Each named turn below is shown by a few rows before and after it. Which turns, in which order, take the first row of each later pair to the second? The first pair is answered.
J957:
-2.15,-0.04,-2.35,-0.40,1.53,0.34,-0.09,0.22,-1.01,-0.88,-1.45,1.23,1.76  ->  -2.67,-0.11,-2.07,-0.36,0.36,0.59,0.78,0.60,-1.15,-1.40,-0.84,0.85,0.87
1.27,0.71,0.30,-0.10,0.83,1.73,-1.48,0.97,-1.72,2.26,0.80,2.32,-1.97  ->  0.67,0.94,-0.23,-0.18,-0.67,2.18,-1.41,1.09,-2.12,2.24,0.75,2.17,-1.92
2.46,0.49,-0.61,0.13,0.47,-2.12,-0.12,-0.80,-1.05,-1.04,-1.34,-1.46,0.25  ->  1.22,0.35,-1.01,0.15,-1.66,-1.82,0.26,-0.84,-1.43,-1.13,-1.35,-1.89,-0.38
J484:
-0.93,-0.99,0.77,0.05,-0.50,1.32,0.06,1.39,0.25,0.75,1.86,1.41,-1.04  ->  -2.29,-1.06,0.75,0.16,0.25,-0.06,0.84,1.12,0.30,-0.51,1.70,0.30,-0.16
-2.55,-0.31,-0.68,0.49,-0.49,0.05,-0.10,0.25,-1.01,-0.16,0.73,1.62,-0.61  ->  -2.37,-0.20,-0.68,0.72,-0.01,-1.04,0.20,-0.24,-1.10,-1.17,0.12,0.20,0.26
-0.72,0.41,-0.76,-0.03,-2.10,1.64,-0.42,0.29,0.52,0.37,-0.51,0.22,-0.09  ->  -1.86,0.47,-0.51,-0.30,-1.53,1.22,0.09,0.33,0.62,-0.10,-0.28,-0.23,0.30
J987:
3.56,-0.09,1.97,0.74,-0.43,1.60,-0.30,1.42,0.40,1.11,0.59,1.63,-2.09  ->  3.49,0.07,1.38,1.42,1.78,-2.63,0.38,0.62,-1.41,-0.78,-0.51,0.36,-1.10
0.55,1.07,-1.66,-0.17,0.83,2.59,-1.25,0.33,1.10,-0.18,-0.87,-0.51,1.73  ->  1.47,1.31,-1.76,-0.06,1.17,1.52,-1.27,0.03,0.27,-0.36,-1.24,-0.78,1.72
-2.51,-0.26,-0.23,-0.70,3.65,-0.56,-0.72,0.25,-1.18,0.04,1.24,1.75,0.12  ->  -1.46,-0.42,0.18,-0.98,1.89,2.27,-1.63,0.60,-0.11,1.78,1.61,2.83,-0.56
J234:
-2.00,0.35,2.05,0.16,1.08,1.01,2.10,1.26,0.05,-2.32,2.69,-0.12,-1.60  ->  -1.88,0.29,1.90,0.12,0.96,0.97,2.11,1.13,0.00,-2.49,2.65,-0.24,-1.31
1.94,-0.38,-0.17,0.30,0.24,-0.95,0.42,1.17,-1.67,0.25,0.44,0.66,-1.65  ->  0.69,-0.62,-0.36,-0.25,-1.02,1.67,-0.11,1.28,-0.51,1.34,0.73,1.20,-1.58
-2.48,1.16,-0.50,-0.64,-0.66,-0.52,0.55,-1.10,-0.83,0.13,0.16,0.20,-1.29  ->  -2.89,1.11,-0.36,-0.78,-0.30,0.08,0.29,-1.20,0.15,0.21,-0.07,-0.09,-0.66
0.88,0.38,0.92,1.94,2.05,-0.31,1.50,0.54,0.29,-0.71,-0.13,-1.67,0.94  ->  1.57,0.53,0.49,2.18,0.73,-0.84,1.87,1.01,-1.27,-0.47,0.34,-0.75,-1.34
J355:
0.79,0.12,0.94,0.42,1.60,-0.14,-0.05,0.79,1.00,-1.12,0.97,-0.45,0.12  ->  1.55,0.37,0.38,0.58,0.90,-1.29,0.04,0.43,-0.38,-1.30,0.44,-0.47,-0.36
-0.72,0.13,-1.23,-0.09,-1.13,-1.29,0.21,-0.51,-1.42,-0.14,-1.07,-0.42,-0.30  ->  -2.32,-0.11,-0.39,-0.78,0.25,0.67,-0.26,-0.29,1.24,0.24,0.16,-0.26,0.55
0.44,0.06,-1.66,0.22,0.47,-2.33,0.85,-0.07,-1.38,-0.50,-0.85,0.11,-0.48  ->  -1.78,-0.50,-0.86,-0.13,2.21,-0.12,0.46,0.06,1.58,-0.26,0.01,0.27,1.10
-1.25,-0.21,-0.13,-0.02,0.90,0.18,0.02,0.41,1.03,-0.75,-0.25,-0.81,1.13  ->  0.76,-0.04,0.86,0.39,-0.31,0.67,0.77,0.97,0.97,-0.95,0.81,-0.78,-0.69
Then:
(2 to 3 turns a pair)
-3.88,-0.18,-3.27,-0.25,-1.45,-0.96,-0.54,0.12,-2.22,-0.10,0.53,1.25,-1.34  ->  -4.04,-0.36,-3.29,-0.13,-2.08,-1.25,-0.29,-0.36,-1.86,-0.46,-0.01,0.02,-0.70 : J484 then J234
-2.67,-0.48,0.86,-0.43,2.88,0.66,-0.53,1.36,1.07,0.31,1.21,1.47,0.47  ->  -1.16,0.15,0.12,0.19,-0.29,-1.30,0.65,1.72,-2.50,0.25,1.30,1.95,-2.74 : J484 then J234 then J234
-0.86,-0.07,-0.80,0.41,1.90,-2.79,2.59,1.56,-1.49,-1.89,0.74,1.27,0.12  ->  -2.26,-0.24,-0.34,0.13,1.23,-0.96,3.01,1.44,0.49,-2.75,1.32,-0.06,0.90 : J987 then J484
-2.37,0.77,-0.11,-0.63,1.40,0.08,-0.03,0.62,0.52,-1.46,0.65,-1.18,0.74  ->  0.42,0.87,-0.30,-0.46,-1.94,2.22,-0.98,0.22,0.48,0.37,0.10,-0.74,-0.32 : J987 then J355 then J234
-2.16,0.15,-1.81,-1.12,2.31,-1.08,-1.81,-0.22,-0.51,1.03,-0.92,1.17,2.01  ->  -1.05,-0.20,0.58,-0.57,2.60,1.40,-0.83,1.70,2.08,1.02,1.97,1.56,0.26 : J234 then J355
-0.22,0.25,0.42,-0.13,-0.96,3.07,-0.85,0.61,0.64,1.23,1.39,0.58,0.10  ->  -0.19,0.39,-0.47,-0.30,-2.18,2.74,-1.13,-0.24,0.32,1.07,0.32,-0.20,0.56 : J355 then J234
2.81,-0.63,0.81,-0.17,-1.32,2.68,-1.36,-0.30,2.38,1.73,-0.17,0.96,0.15  ->  2.35,-0.54,0.81,0.24,2.40,-1.52,-0.68,-1.19,2.05,-0.96,-1.13,-1.03,2.58 : J234 then J987
2.70,0.11,-0.29,1.14,1.53,-3.89,0.91,-0.43,-0.88,-1.90,-0.27,-1.70,-0.81  ->  0.60,-0.14,-1.95,-0.51,2.78,-2.34,-1.67,-1.64,-0.39,0.04,-2.59,-0.40,2.03 : J484 then J355
1.49,0.15,1.32,0.87,-0.13,3.17,-0.78,1.43,2.60,0.67,1.51,0.69,-0.54  ->  1.58,0.55,-0.94,0.56,-3.41,2.51,-1.43,0.00,-0.48,1.46,-0.85,1.39,-1.01 : J355 then J234
-2.24,1.36,-0.02,-0.25,1.57,-0.72,-0.90,0.14,-0.31,0.79,0.25,1.28,-0.62  ->  0.06,1.59,1.00,-0.06,0.48,1.18,-1.13,0.33,1.12,1.55,0.69,1.25,-1.05 : J355 then J987 then J234
-0.51,-1.58,0.88,-2.21,-0.91,0.77,0.87,0.70,2.26,-2.06,1.03,-2.33,-0.36  ->  -2.20,-1.65,-0.51,-3.01,-1.92,1.17,0.06,0.01,1.23,-1.49,-0.16,-1.91,0.05 : J355 then J355 then J987
